Families of rows that turns and mirrors carry onto each other, the same ones carrying the whole set onto itself: the rest of each named row's family, in list order:
4 families of 8 rows:
Z960: [ 17  10   8 -11  -9   6  15   9  35   4  20  -1   1   6]
Z171: [ -3  -5 -12   0  -1 -19  22   7   0 -11 -10  17  31  -4]
Z763: [ 11  23  12  -8  11  27  -3  22  24  12   2  -3  -4 -12]
Z282: [ -2  -1  -9  -3   1 -17  30  11  -3 -17   1   8  31  -3]
Z504: [-18   9  -2   7  -5 -12  14  16 -19  -3 -22  -5   7   0]
Z672: [  7  10  -5 -17  -9  19  -6  15  27   4  21  -1 -12  -9]
Z512: [  3  24   7 -15  13  28   0  21  28  13 -10   0  -4 -12]
Z346: [-17  14 -10  10  -2 -13  13  18 -11  -8 -28  -2   5 -10]
Z338: [-20   6   0   9   1 -11  21  18 -14 -10 -20  -4  17  -5]
Z478: [  3  12  -6 -13  -4  19  -1  10  35   3  22  -5  -3 -18]
Z799: [-11  13  -5   6  12  -8  17  -8   0  -1 -18  21   4 -26]
Z616: [  4   8  15 -13  -9   0  11  45  23  16  -6 -10  -7  -2]
Z155: [ 10   9   7 -22 -11   3  13  23  38   6  11   6  -2  11]
Z907: [ 11  16  12 -15 -16  -1  14  18  33   1  19   9   0   7]
Z567: [ -6  13   4  -2   9  -4  17 -11 -11   4 -22  16   1 -23]
Z922: [ -4  -4 -20  -7  -3 -16  14  -4  -5  -6  -7  12   9 -31]
Z566: [ -8  17 -11   2  15  -3  16  -5  -9   3 -25  10   2 -21]
Z826: [  2  12   7 -16   2   8  15  46  24  13  -7  -9  -8   6]
Z490: [ -7  19  -1   4  11  -7  18  -4 -16  -6 -18   9   2 -24]
Z400: [  2   9  16 -14  -2   9  10  40  30  15  -7 -14   0   0]
Z739: [  1  10  -6   0   3 -21  22  18  -5 -21  -8  14  28  -3]
Z239: [ -1  10  -3 -18  -2  22  -9   7  30   8  11 -12  -4 -12]
Z585: [ 12  17  11 -18  14  26   0  24  21  12 -12   0  -4   0]
Z309: [  6   1  -5   0  -4 -16  19  10  -7 -13  -3  13  34   2]
Z25: [ -5 -11 -12 -11  -4 -11  12  -3  -3  -4  -1   6  18 -34]
Z421: [  8   1   9 -14  -2   2  14  40  22  14   4 -15  -8   7]
Z427: [ 14  10   2 -14  -9   3  21  26  34   2  21   3  -1   9]
Z708: [-10  -8 -20  -5   2  -6  19  -7   2  -5  -1  10  15 -30]
Z121: [ -4   9  -2 -15 -11  22 -12  14  28   2  18   0  -3 -16]
Z550: [ 10  20  14 -11  13  24  -6  26  22  15  -9   9   0 -11]
Z700: [-10  14  -8   4   2 -13  24  21 -16  -9 -23  -7  11  -3]
Z311: [ -9 -11 -13  -4  -3 -12  20   6   1 -15   0  10  16 -32]

The rest of the family of Z504: Z616, Z907, Z567, Z309, Z25, Z121, Z550
The rest of the family of Z311: Z960, Z346, Z799, Z739, Z239, Z585, Z421
The rest of the family of Z566: Z282, Z512, Z478, Z826, Z427, Z708, Z700

Families of rows that turns and mirrors carry onto each other, the same ones carrying the whole set onto itself: the rest of each named row's family, in list order:
4 families of 4 rows:
Z792: [-14   2  -7 -26  -5  -5  24 -17  -2  -1  10  10   0 -17 -18  -3   2  -4
  15  -1  14  16  -2 -12 -11]
Z369: [  6  -5  -9  19 -17   3 -45 -13  -5  -8  18   1   4  -6  29   7 -27  16
  -1 -17  11 -19  -4 -11  -6]
Z551: [  7   1  -6  20 -23   4 -40  10   7 -12  12  12 -10  -1  35  -4 -26  21
  -5  -7   2 -11  -7  -8   7]
Z641: [  5   1  29   7 -15   1  -8  20  -1  -3   9  23  -7   6 -12 -10 -16   4
 -17  13  -7  13  -4  -8  -2]
Z389: [  6  11  14  -5 -13   0  -2  32  11 -10  10  30 -13   1  -6 -19 -17   8
  -5   3  -6  13 -11  -9   3]
Z461: [ 15   3   3  33 -24   9 -39  -4  -1 -15   8   6   0  -3  27  10 -20  16
  -4  -1   7  -9   7 -10   1]
Z232: [  3   6  15  -2 -10   0  -2  20  -3 -11  13  23  -4   0 -14 -20 -14   5
 -25  13   9  14  -3  -2 -11]
Z731: [-11  -3 -23   8 -16   1 -12 -39   8  -7  14  -5   3 -22  12  13  -4   8
  33 -17  12 -11  11  -9  -3]
Z335: [-11  -4 -30  -3 -24   6 -20 -30   6  -5  10 -10 -12 -13  22  10 -13  13
  33 -19   4  -8  -7 -12   1]
Z414: [ 10   2   0  23 -22   2 -38   0  -7 -15  16  -1  -5   1  29  -1 -19  21
 -16  -1  16  -3  10   2  -4]
Z666: [-12   5  -9 -28 -14   2  18  -9   9  -3   8   8 -16 -10 -19  -6  -5   0
  33 -10  -3  15 -11 -13  -2]
Z610: [-10   9  10 -15 -13  -1  27   8  -4   1  15  14  -7  -9 -24 -11  -7  -3
  23  -8   0  20   1 -10 -10]
Z15: [-17  -5 -21  -9 -22   2  -4 -33  -5  -7  14 -15   2 -10   0  10 -13   5
  40 -21   7  -3   0 -11 -14]
Z499: [-21  -6   4 -19  -7  -7  19 -16   7   4  15  12  -5 -13 -27  -6   0  -5
  20  -3  -3  10   0  -6  -5]
Z82: [ -7  -3 -22   0 -17  -2 -11 -37  -6  -5  13 -15  -2 -16  25  16  -4  12
  23 -14  21   0  11  -9  -4]
Z93: [ 13   9  21  13  -8   0 -14  28  -3   0  19  30  -5  -5   6 -14 -21   9
 -18  -4   3   4  -3 -10  -1]

The rest of the family of Z335: Z551, Z389, Z666
The rest of the family of Z792: Z232, Z414, Z82
The rest of the family of Z731: Z641, Z461, Z499

